[[38, 55, 83, 38, 78, 40, 28, 57, 42],
 [52, 35, 34, 39, 53, 79, 57, 51, 51],
 [75, 52, 80, 63, 66, 75, 51, 46, 71],
 [29, 30, 58, 59, 59, 36, 57, 25, 84],
 [63, 74, 43, 56, 46, 78, 56, 82, 57],
 [24, 75, 72, 50, 78, 56, 41, 74, 70],
 [74, 26, 33, 30, 64, 27, 34, 84, 58],
 [78, 32, 64, 66, 67, 65, 81, 36, 73]]
Find the entry directly above 82.
Answer: 25
The second-last entry, reading row by row -> 36
The largest entry in the last row -> 81
The bottom-left entry -> 78
The entry directly above the smallest entry: 63
Find the 3rd entry on the main diagonal.
Answer: 80
Find the third smallest entry.
Answer: 26
Find the last entry, reading row by row.
Answer: 73
The second entry on the main diagonal: 35
Find the first entry, reading row by row.
Answer: 38
The entry in the top-right corner -> 42
Find the minimum.
Answer: 24
The 3rd entry in reading order is 83
Find the 3rd entry on the diagonal from the top-right corner.
Answer: 51
The entry just left of 81 -> 65
The entry just left of 40 -> 78
The entry directly above 81 -> 34
The 2nd entry in reading order: 55
The 2nd entry on the diagonal from the top-right corner is 51
The entry just left of 35: 52
Find the entry just left of 27.
Answer: 64
Find the smallest entry in the first row.
Answer: 28
Find the smallest entry in the last row.
Answer: 32
Find the entry directly below the smallest entry.
Answer: 74
The entry directly above 33: 72
Find the 5th entry from the end, reading row by row.
Answer: 67
The entry just right of 29 -> 30

Questions about the matrix below.
1) Give the entry in the bottom-left corner.
2) Give the last entry, reading row by row.
3) Give the entry directly below -1.64.
4) Give the entry directly below the smallest entry.
5) Give the entry just left of 2.59.
6) Give the third entry, reading row by row.
7) Give the smallest entry in the first row.
8) Give the third smallest entry.
-1.51; -0.01; 0.45; 2.24; -3.71; 2.01; -1.64; -0.55; -3.11
1.40; -0.62; -2.55; 1.22; -2.70; 1.22; -0.08; -1.46; -5.60
1.49; 2.57; 2.87; -2.87; 2.12; -1.98; 0.95; -0.71; 0.45
-1.75; -2.50; -2.51; 2.59; -2.29; 1.87; -1.03; 0.60; 0.02
-0.27; -0.24; 2.22; 1.32; -1.52; 1.70; -1.25; -0.46; 0.34
1) -0.27
2) 0.34
3) -0.08
4) 0.45
5) -2.51
6) 0.45
7) -3.71
8) -3.11

Questions about the grid below. Indices start at 1.
1) What is the bottom-left entry?
2) What is the entry at row 1, column 1?
3) What is the entry at row 2, column 1?
4) What is the entry in row 1 and column 2?
5) What is the entry in the bottom-right corner?
[[6 4 4 7 2]
 [3 4 5 5 4]
 [6 4 2 5 3]
 [5 4 5 5 7]
 [6 5 4 3 5]
 [4 4 3 5 4]]
1) 4
2) 6
3) 3
4) 4
5) 4

Read these off the matrix that follows. Rows and columns are numbered from 1.
1) The entry in row 2 and column 1?
2) The entry at row 1, column 2?
3) The bottom entry of the column that holds the smallest entry?
4) The top-right entry?
5) The entry at row 1, column 1?
6) The entry just right of 14?
7) The entry in row 1 and column 3?
8) The entry directly above the largest entry?
23  27  24  58  25  50  60  60
 8  31  18  49  26  54  75  60
50  49  38  38  44  54  40  28
35  62  46  26  58  53  62  37
14  33  22  48  29  52  69  56
1) 8
2) 27
3) 14
4) 60
5) 23
6) 33
7) 24
8) 60

A = -3.44	-0.96	0.83	2.17	-1.27	-1.52	-3.36	-3.21	-3.51	3.06	5.97	-3.10	-1.94
The entry just left of -1.27 -> 2.17
Find the entry just right of the largest entry.
A: -3.10
Find the entry just left of -0.96.
A: -3.44

Read these off the array that follows. Counting starts at 1.
1) Report the entry at row 2, column 2.
2) Report the entry at row 2, column 1.
3) Report the top-left entry.
4) Report the entry in the bottom-right corner.
5) Report the entry at row 1, column 2.
6) Report the bottom-left entry.
[[6 3 5 3 4 4 4 4 5 5 4 2 3 7]
 [6 6 5 2 2 5 4 4 4 4 2 7 6 4]
 [4 3 2 6 3 4 4 6 6 3 6 7 4 4]
 [3 7 3 4 4 5 6 3 4 6 6 5 3 3]
 [6 5 3 4 7 2 3 4 3 3 6 6 5 7]
 [3 3 5 6 3 3 7 7 3 5 3 4 6 7]
 [3 6 6 3 4 3 6 3 6 3 6 6 4 6]]
1) 6
2) 6
3) 6
4) 6
5) 3
6) 3

[[501, 484, 628, 690, 678, 631, 277, 621, 588, 799], [449, 330, 434, 295, 407, 304, 325, 342, 190, 294], [455, 356, 375, 463, 504, 307, 279, 308, 432, 526], [667, 186, 534, 231, 289, 509, 320, 533, 170, 182], [258, 481, 421, 514, 356, 532, 558, 676, 371, 610], [252, 548, 363, 605, 462, 414, 446, 503, 508, 647], [209, 272, 251, 269, 466, 41, 314, 287, 131, 247], [236, 613, 437, 686, 457, 589, 536, 661, 590, 811], [377, 313, 356, 377, 508, 229, 275, 295, 312, 357], [303, 555, 384, 668, 571, 398, 352, 422, 603, 704], [736, 268, 657, 507, 511, 677, 223, 691, 452, 558], [309, 241, 315, 198, 199, 338, 529, 521, 107, 230], [474, 556, 628, 744, 663, 689, 322, 634, 671, 846], [548, 190, 470, 205, 263, 463, 390, 533, 141, 167], [392, 274, 405, 250, 459, 210, 286, 305, 125, 209]]
The entry just right of 250?
Answer: 459
The second entry in reading order: 484
The entry just left of 275?
Answer: 229
The first entry in reading order -> 501
The entry just right of the smallest entry?
Answer: 314
The 2nd largest entry: 811
The entry just left of 647?
Answer: 508
The entry just left of 371: 676
The 2nd smallest entry?
Answer: 107
The entry just left of 676 -> 558
The minimum -> 41
The 3rd largest entry?
Answer: 799
The entry just left of 457 -> 686
The entry just left of 167 -> 141
The entry just right of 690?
Answer: 678

[[7215 4599 5873 6195 3233 4581 3822 5202 5784 3510 4861 3660 5578 6092
  4110]
 [6511 3478 7118 5262 3258 5146 5321 6742 7190 4066 7072 5056 4550 5773
  5930]
 [5397 4910 2220 9080 7769 6840 5028 3669 7915 4812 4304 7746 3692 3355
  4177]
 [6073 5013 2866 3646 3054 5249 7035 5584 6139 5413 3932 3455 5599 6258
  3388]
 [3341 4886 5167 3367 6095 3982 7132 4808 5525 1911 5685 7016 8642 5418
  8087]
 [4346 5196 3347 5166 4539 4214 5099 6806 5303 5228 5878 6092 7033 7484
  4036]
 [4690 5041 7519 4713 4229 6813 5051 5240 4195 5989 3620 4471 3936 8122
  4565]
 [7131 4977 7324 4634 6647 5035 7071 5174 4087 6941 3089 5875 4801 6656
  5031]
 [5423 4852 2309 4525 5221 4214 7300 6016 4596 4391 7263 3667 5388 7061
  5057]
 [6082 5997 3648 4871 4718 5320 6842 3357 4902 6185 4202 3832 5260 7267
  6785]
 [8630 7472 9137 8028 5965 4355 3265 5318 4901 7325 4372 8164 5609 7268
  2873]
 [6090 5868 4019 7092 5679 7105 5508 5401 6341 7015 6299 4501 5152 3367
  8212]]
The entry just right of 6842: 3357
Report the entry just left of 3936.
4471
The smallest entry: 1911
The entry just left of 5875 -> 3089
The entry just right of 3341 is 4886
Report the entry just right of the largest entry.
8028
The entry just left of 4599 -> 7215
The entry just left of 5228: 5303
Report the entry just left of 7015.
6341
Report the entry just left of 5525.
4808
Report the entry just right of the smallest entry.
5685

Read these off the grid that follows. Rows and columns are numbered from 1.
1) Read off the entry just right of 0.55.
2) Read off the entry directly above the smallest entry.
3) Read off the entry directly below 2.76.
4) Read off the top-left entry.
5) Read off the entry at row 2, column 1.
6) Read off the entry directly above -2.64.
7) Read off the entry directly above 2.76.
8) Read off the entry just left of 1.90.
-2.41; -0.79; -1.26; -2.32; 0.43; -2.48
1.11; 0.55; 0.17; 1.48; -1.25; 5.63
3.26; 0.04; 1.90; 1.89; -1.65; 2.76
-3.48; -0.16; -1.66; -2.64; 1.11; -2.56
-2.54; -1.03; -1.96; -2.19; 0.97; -3.44
-4.99; -0.30; -2.10; -4.35; 1.83; -5.76
-0.30; -0.08; -2.66; 2.59; -0.03; 7.27
1) 0.17
2) -3.44
3) -2.56
4) -2.41
5) 1.11
6) 1.89
7) 5.63
8) 0.04

Read these off the row that follows.
1) Report the second-last entry.
2) Report the largest entry.
3) Report the 1st entry from the left.
[1584, 8548, 4827, 4276]
1) 4827
2) 8548
3) 1584

[-0.01  4.72 -5.66 -3.91 -5.83 -1.97 -3.55  1.36 -0.67 -1.79  5.42]
Read off the entry just left of the largest entry.
A: -1.79
Read off the largest entry.
A: 5.42
